(in the rows, 128 means zero)
Each run below is a few steps of one of 6 hidden systems, one row a step.
path 1, j_230, 9 rows:
[[ 68 145 138 152 140 105 135 153 115 143  81 171 106 168 145 181 147 137]
 [ 79 144 167  82 147  88 155 130 112  89  98 165 106 102 134 100 138 160]
 [134 108 166 135 151  83 109 124 120 147 116  93 109  56 139  79 136 167]
 [144 139 122 162 129  99  79 109 165 183  84  92  88 127 129 140  93 155]
 [133 135 118  84 115 130 130 102 137 114  94 131  61 165 122 144  51 136]
 [156  79 144  64 143 158 125 116  75 107 151 116  83 108 135 117 100 104]
 [136  92 143 132 145 163  59 133  95 166 126 107 121 114 117 140 158  66]
 [ 92 150 131 149 104 148  89 139 121 136  75 148 123 185  86 124 143  79]
 [ 91 120 146 138  93 125 176 155  70  95 111 152  98 167 109  89 132 130]]
path 2, j_958 (9 x 18):
[[116  86 127 162 121 138 163 143  90 125 174 148 129 150  99 136 204 117]
 [115 129 118 188 153 127 139 170 181 176 148 136 151 158 127 120 172 152]
 [109 182 123 145 141  85 144 111 188 122 101 144 161 128 149 121 111 183]
 [129 128 143  84 139  77 160  91 112  95 129 138 122  64 151 139 120 182]
 [155  73 148  81 179 139  95 119 110 157 150 125 107  75 154 146 141 129]
 [166 111 113 120 150 165  53  95 147 183 104 132 129 143 109 126 106 107]
 [169 147  93 136  50 134 110 100 116 133  95 118 128 143  86 106  77 121]
 [141 135 121 130  60 131 157 175  92 101 146  76 121 105 134 130 101  96]
 [ 92 135 146 138 149 166 130 169 121  92 158  98 144 149 161 159 143  63]]
path 3, j_328, 9 rows:
[[106 156 104 131  88 114 146 106 166  85 140 117 108 162  74 169 161 101]
 [105 125 155 132 176 163 152 113 146  62 162 106 128 166 137  79 120 116]
 [130 106 156 169 161 139 128 141  81 144 138 139 186  95 168  79 144 148]
 [143 119 103 188  95  95 111 106 108 189 106 157 142 126 101 165 162 155]
 [134 147  91 124 127 113 140  96 212 130 131 133  93 175  95 151 116 157]
 [110 160 149  95 163 112 156 131 184  75 149 103 144  99 162  94 111 150]
 [122 123 155 151 132 108 119  94  59  95 128 105 172  66 153 134 149 123]
 [169  94  99 166 117 156  97  64  84 155 128 133 133 155 106 163 118 122]
 [168 128  84 103 130 166 140 134 200 162 160 156 150 161 118 122 104 144]]
path 4, j_712:
[[121 118 163 107 201 158 115 128 126 102 148  88 121 112 190 116  91 120]
 [120 117 137 111 134 127 142 100  47 120  96 189 133 132 158 161 106 150]
 [156 114  85 127  75 120 118  86 130 152 118 148  96 154  54 159 142 125]
 [149 133 114 117 127 176 116 153 195 127 164  88 125 163 106  91 110  91]
 [ 98 155 148 131 131 148 160 186 100  90 130 128 169 130 188 110  95 112]
 [103 126 129 180  93  82 159 130  65 127 118 144 121 115 130 182 168 151]
 [137  86 120 148 154 118 116 114 173 172 161 121  89 140  82 134 190 140]
 [120 134 147  76 180 157 120 161 181 138 126 156 147 129 138  61 118 135]
 [113 175 140 101  87  89 136 140 103 103  75 142 152  82 148 112  93 148]]
path 5, j_712 (9 x 18):
[[157 146  87 147 106 133 122  76 123 140 123 172 194 134 125 179 120 146]
 [164 136  97 160 104 152 101  87 158 129 160 108 193 126  90 126 157  97]
 [127 147 138 182 148 171  91 143 136 136 135  97 202 130 154 101 134  94]
 [125 145 126 202 133 119 126 133 102 160 110 142 200 116 177 141 122 158]
 [160 122 102 168 122 101 120  98 143 179 148 142 177  92 122 165 172 167]
 [149 132 125 120 169 139  75 102 185 156 146 123 190  94 115 118 169 114]
 [123 168 145 140 159 134  80  99 138 123  91 130 202 105 156  96 104 127]
 [160 140 116 175 107 108 103  69  96 137 103 112 176  91 150 141  96 160]
 [186  98  96 152 134 148  90  84 128 167 159 104 159 108 129 172 128 118]]
path 6, j_428, 9 rows:
[[163 102 137  96 133 132 165 136 128 107 170  93 106  99 144  66  85 157]
 [105 132 162  97 139 110 102 182  99 148 101 129 141  60 171 143 144 112]
 [104 132 125 169 133 107  85 100 122 156  82 126  85 167 115 189 134 119]
 [177  89 109 143 119 144 152  74 116 112 168  93  88 149 104 100  95 149]
 [147 105 146  93 108 137 144 176  72 121 148 123 157  62 155  92 126 118]
 [ 82 147 136 143 110 121 105 180 102 158  80 143 112 140 134 180 152  95]
 [127 112 116 149 132 138 129  92 156 119 138 100  55 196  87 137 119 121]
 [156  94 148  91 140 142 145 123 113  98 170 105 125  91 120  51 125 130]
 [ 95 135 163 122 125 108 106 181  84 154  81 157 148  83 151 110 152 124]]
path 7, j_958:
[[122 122 134 150 110  76 160 133 131 154  98 135  74 134 122  88 107 199]
 [117 129 146  78 141 106 145 185 140 144 111 127  82 105 178 126  81 157]
 [102 136 159  45 166 138  88 126 134 113  92 146  95 114 138 129 114  98]
 [128  94 149  97 127 142  95  86  93 122  99 140  78 141  72  80 139 105]
 [140  97 132 162  94 142 121 162  92 169 109 110  78 158  99  69 113 125]
 [ 99 160 133 146 100 132 130 201 136 144  88 111 102 168 148 121  86 111]
 [ 68 169 144  92 121 118 155 152 134  64 105 139  98 160 126 142 117 103]
 [ 86 101 162  96 153 130 165 136 101  88 147 156  92 140 106  91 177 124]
 [100  97 158 157 174 127 119 159 128 176 120 154 111 146 121  74 177 150]]
path 8, j_995 (9 x 18):
[[ 91 168 136 193 140 118  97 110 126 143  69 156 173 159 140 134 132 138]
 [141 139 114 160 162 116 161  81 158 119 157 156 183 126 152 131 133 188]
 [169  88 134 113 173 148 125 143 126 165 171 113 141  89 182 123 109 151]
 [155 117 135 121 132 132  50 108 101 175  83 105 121  91 133 138  97 108]
 [157 163  96 145  72 117 108  57 130 105 102 113 156 124  97 132  91 126]
 [163 137  95 115  98 172 172 139 137  95 178 125 171 149 135 126  90 115]
 [132 102 130  84 148 202 104 171 109 146 143 159 149 153 131 124 137  70]
 [112 125 150 129 139 136  79  92 113 131  94 155 150 130  72  77 179 102]
 [119 142 140 193 115 113 154 118 129 103 137 107 163 129 113  48 140 157]]
path 9, j_230, 9 rows:
[[168 136 104 103 132 105 133  82 184 124 142  98 101 107 139 157  74 167]
 [177 116 108  80 154 163 107  79 159 115 154 104 120 126 139 142  72 117]
 [179 112 109  93 118 193  86 112 125 132 145 118 153 131 116 126  97  73]
 [147 117 103 130  86 185 111 142 113 129 152 130 148 162  85 132 145  58]
 [105 122 121 164 105 168 154 161  96 107 159 141 146 182 103 129 172  83]
 [ 83 132 140 173 132 135 170 165  87 111 144 164 172 147 147 138 180 125]
 [ 86 152 142 153 135  82 154 151 126 133 119 170 175  99 144 137 187 165]
 [107 157 136 142 141  63 150 125 181 131 118 136 144  91 133 107 154 193]
 [146 151 127 137 142  84 143 106 187 131 128  98 123 101 153 103  85 197]]
path 10, j_428:
[[ 96 116 152  93 103 148 111 190  89 120 116 119  90 133 107 124 153  59]
 [ 88 108 153 125 125 117 121 135 116 120 107 126  54 160  75 102 172 104]
 [117  98 164 140 150 119 139 137 122 128 125 113  72 135 107  39 138 155]
 [112 123 171 122 151 110 122 172 117 150  90 117  95 102 159  61  93 159]
 [114 131 148 120 145  91 103 137 127 161  76 111  60 110 163 153  86 158]
 [155  92 133 138 147 107 104  84 113 148 131  79  63 103 144 165  99 152]
 [168  84 137 144 118 133 102 101  54 140 139  84 119  78 146 137 109 118]
 [138 107 127 142  78 141 115 146  30 141 103 127 116 120 135 160 113  94]
 [125  96 117 133  80 144 149 165  80 128 139 120  64 170 106 163 131  95]]
path 11, j_995, 9 rows:
[[136 101 120 175  91  77 147 148 106 169 141 103  84 101 116 154 161 158]
 [119 133 124 154 136 121 123 118 158 126 122  81  57 172 144 174  88 134]
 [106 163 127  52 137 109 143 123 159  91 105 149 107 118 151 171  92 134]
 [145 109 110  70  87 101 157 144 111 132 153 157 118  80 103 165 175 129]
 [139  82 122 140 107 129 124 130 114 136 159  88  53 147  81 139 160  98]
 [ 83 153 151 112 127 125 129 138 141  82  96 104  63 168 116 104  98 103]
 [ 80 174 129 100  93  92 174 178 134 104 104 173 138 127 129 133 143 141]
 [115  99 115 148 132 110 164 160 136 156 172 147 115 135 116 176 205 140]
 [105  91 159 137 190 117 116 111 141 126 144  95  50 141 135 134 150 135]]
path 12, j_328 (9 x 18):
[[107 132 135  77 148 111 109 107 191 107 130 115  72 128  82 139 164 109]
 [114 149 168 127 155 144  92 126 140  98 109  72 134 111 148  65  93 101]
 [151 116 133 157  94 131 131 139  45 141 108 125 155 101 169 119  79 140]
 [159  91  88 121 100 132 145 134 104 171 149 160  98 146 122 205 138 131]
 [112 141 116  72 155 149 118 144 209 131 141 148 115 156 106 155 154  97]
 [ 91 169 166 104 129 125 118 147 142  85 101 119 154 111 119  52 131 102]
 [131 100 152 175  93 117 136 129  43 119 115  96 108 110 126  84 116 132]
 [149  84 106 172 138 145 129 139 106 184 147 121  89 167 152 184 114 144]
 [110 152 116  85 164 134 126 155 191 159 115 182 140 145 149 170 130 141]]

Name the system that made each run.
path 13, 2 rows:
[[139 112 130 171 163 136 142  44 128  88 161 101 127 154 122 111 124 149]
 [138 127 146  95 147 141 156 165 112 122 124 134 128 117 183  73  59 158]]
 -> j_995
path 14 (2 x 18):
[[164 110 103  92  76 150  96 165 125 182 108 143 106 137  86 118 116  97]
 [114 180 107 116 113 136 126 177 196 122 122  99 126 153 145 162  88  98]]
 -> j_712
path 15, 2 rows:
[[138 143 114  84  81  79 143 135 153 148  94 159  93 109  83  92 121 172]
 [127 126 139 116 119  90 138 136 158 104 153  48  62  97 126 142 124 122]]
 -> j_328
path 16, 2 rows:
[[156 116 125  98 144 200 103 114 115 118 133 136 156 157 130  86  82  90]
 [161 112 113 120  81 149 147 197 102 166 150 151 169 102 125  83 132 123]]
 -> j_328
path 17, 2 rows:
[[104 117 153 151 118 121 109 177 140 158 108 111  88 145  86  61 163 112]
 [ 86 154 156 172 135 113 133 155 147 123  87 106  91 171 139  82  92 149]]
 -> j_958
path 18 (2 x 18):
[[ 93 116 147 148 143 137 108  88 117 119 102 162 109 177  72  92 174 116]
 [102 145 146 153 135 103 173 138 158 101 136 128 134 138 122  45 136 177]]
 -> j_995
path 19:
[[166 119 127 124 118 112  99 151 148 186 128 112 152  63 124  74 128 149]
 [147 145 119 190 103 130  73 119 133 149 119  55 155 115 132 147 119  90]]
 -> j_995
path 20:
[[119 104 136 143 137 134 127 162  53 169 125 171 163 110 172 167 151 127]
 [152  96 114 164 152 121  99  55 125 171 118 147 106 158  99 135 136 163]]
 -> j_995
path 21:
[[126 158  93 119  87 123 173 116 185  90 147 140 125 169  76 115 133 135]
 [118 133 151 130 123 114 179 163 120  96 163 121 164  89 144  61 148 152]]
 -> j_958
path 22 (2 x 18):
[[159 174 113 100  94 135  99 110 128 118  97 124 190  90 137 122  74 113]
 [138 126 133 124  90 118 114  99  72  88 135  78 130  80 119 163 137  84]]
 -> j_958
path 23:
[[105 137 147  91 121 126  97  77  81  92  77 161 124 120  89 128 149  96]
 [144 132 119 164 100 130  97  86 133 136  94  95  79 175  92 102  81 125]]
 -> j_712
path 24, 2 rows:
[[150 154 106 106 138 141  76 108 197 136 135  96 158 103 127 168 125  89]
 [163 139 115 132 114 146 121  43 120  76 144 108 172 124 106 107 105 115]]
 -> j_958
path 25:
[[157 157  98 130 112 119 160 132 173 145 120 145 140 148 149 110  59 186]
 [126 136 122  91 116  81 185 139 135  97 165 134 133  69 149 165 151 158]]
 -> j_328
